A =
[[128 100 119 134 126 141 123 126 115 121 111]
 [132 157 129 123 132 130 106 132 133 133 129]
 [125 128 129 115 129 130 134 130 138 122 123]
 [121 122 136 129 128 135 120 122 128 126 122]]
A[0][0]	128
A[-3][-6]	130
A[:, 7]	[126, 132, 130, 122]
A[2][4]	129
A[3][-11]	121
A[2][7]	130
A[0]	[128, 100, 119, 134, 126, 141, 123, 126, 115, 121, 111]
A[:, 0]	[128, 132, 125, 121]
A[1][7]	132
A[1][1]	157
A[:, 2]	[119, 129, 129, 136]
A[-1][3]	129
A[2][5]	130
A[-3][9]	133
A[:, 3]	[134, 123, 115, 129]
A[:, -2]	[121, 133, 122, 126]

B = 127  129  155  156  156  156  130  128  156  128  155  129
B[0]: 127
B[11]: 129
B[10]: 155
B[6]: 130

m =
[[128 135 106 131 128 123 137 120]
 [144 128 124 108 116 123 127 120]
 [111 138 149 133 131 131 122 118]]
m[0][0] -> 128
m[1][5] -> 123
m[1][7] -> 120
m[2][7] -> 118
m[1][2] -> 124
m[1][6] -> 127
m[0][3] -> 131
m[2][6] -> 122
m[0][5] -> 123
m[:, 6] -> [137, 127, 122]

M =
[[127 129 126 128 137 128 133 122 118 124 119 130 127 127 130 129]
 [129 106 129 128 132 138 125 128 133 137 120 128 129 128 133 129]
 [127 130 126 128 137 128 133 122 118 123 119 130 127 127 130 128]
 [129 106 129 128 132 138 125 127 133 137 120 128 129 128 133 129]
 [130 126 132 128 137 128 115 129 134 115 127 128 130 129 129 127]
 [128 111 129 128 133 135 127 126 130 134 119 129 129 128 132 129]]
M[0,0] => 127
M[4,5] => 128
M[:, 9] => [124, 137, 123, 137, 115, 134]
M[1,6] => 125
M[4,0] => 130
M[5,0] => 128
M[5] => [128, 111, 129, 128, 133, 135, 127, 126, 130, 134, 119, 129, 129, 128, 132, 129]
M[5,10] => 119
M[1,11] => 128
M[5,5] => 135
M[3,14] => 133
M[3,9] => 137
M[3,15] => 129
M[1,9] => 137
M[3] => [129, 106, 129, 128, 132, 138, 125, 127, 133, 137, 120, 128, 129, 128, 133, 129]
M[2,6] => 133
M[4] => [130, 126, 132, 128, 137, 128, 115, 129, 134, 115, 127, 128, 130, 129, 129, 127]
M[1,10] => 120
M[0,6] => 133
M[1,5] => 138
M[5,1] => 111
M[3,0] => 129
M[2,12] => 127
M[0,8] => 118
M[1,8] => 133
M[0] => [127, 129, 126, 128, 137, 128, 133, 122, 118, 124, 119, 130, 127, 127, 130, 129]
M[:, 6] => [133, 125, 133, 125, 115, 127]
M[0,13] => 127
M[:, 3] => [128, 128, 128, 128, 128, 128]
M[2,3] => 128
M[0,7] => 122

a =
[[139 145 128 141 121 116 106 125 134 112]
 [120 112 127 124 130 134 138 120 125 133]
 [131 141 116 120 133 114 130 144 138 127]
 [128 120 131 128 136 132 131 126 126 129]
 [130 134 119 129 125 115 122 127 136 120]
 [132 134 123 126 134 120 127 135 134 125]
 [132 139 123 135 118 117 114 123 134 117]
 [127 118 120 127 136 121 131 122 134 122]
 [133 144 127 126 129 123 125 142 131 129]
 [134 149 125 120 135 121 130 153 133 133]
 [131 137 121 118 141 120 135 147 135 132]]
a[0][0] => 139
a[6][2] => 123
a[5][7] => 135
a[9] => [134, 149, 125, 120, 135, 121, 130, 153, 133, 133]
a[10][8] => 135
a[2] => [131, 141, 116, 120, 133, 114, 130, 144, 138, 127]
a[2][7] => 144
a[0] => [139, 145, 128, 141, 121, 116, 106, 125, 134, 112]
a[:, 5] => [116, 134, 114, 132, 115, 120, 117, 121, 123, 121, 120]
a[10][1] => 137
a[2][4] => 133
a[2][6] => 130
a[1][1] => 112
a[5][5] => 120
a[9][7] => 153
a[6] => [132, 139, 123, 135, 118, 117, 114, 123, 134, 117]
a[9][4] => 135
a[0][6] => 106
a[4] => [130, 134, 119, 129, 125, 115, 122, 127, 136, 120]
a[7][6] => 131
a[8][1] => 144
a[5][4] => 134
a[0][4] => 121
a[0][9] => 112
a[4][5] => 115
a[10][6] => 135
a[6][5] => 117
a[:, 9] => [112, 133, 127, 129, 120, 125, 117, 122, 129, 133, 132]
a[3][0] => 128
a[:, 3] => [141, 124, 120, 128, 129, 126, 135, 127, 126, 120, 118]
a[:, 1] => [145, 112, 141, 120, 134, 134, 139, 118, 144, 149, 137]
a[5][3] => 126
a[2][8] => 138
a[8][8] => 131
a[:, 8] => [134, 125, 138, 126, 136, 134, 134, 134, 131, 133, 135]
a[3][9] => 129
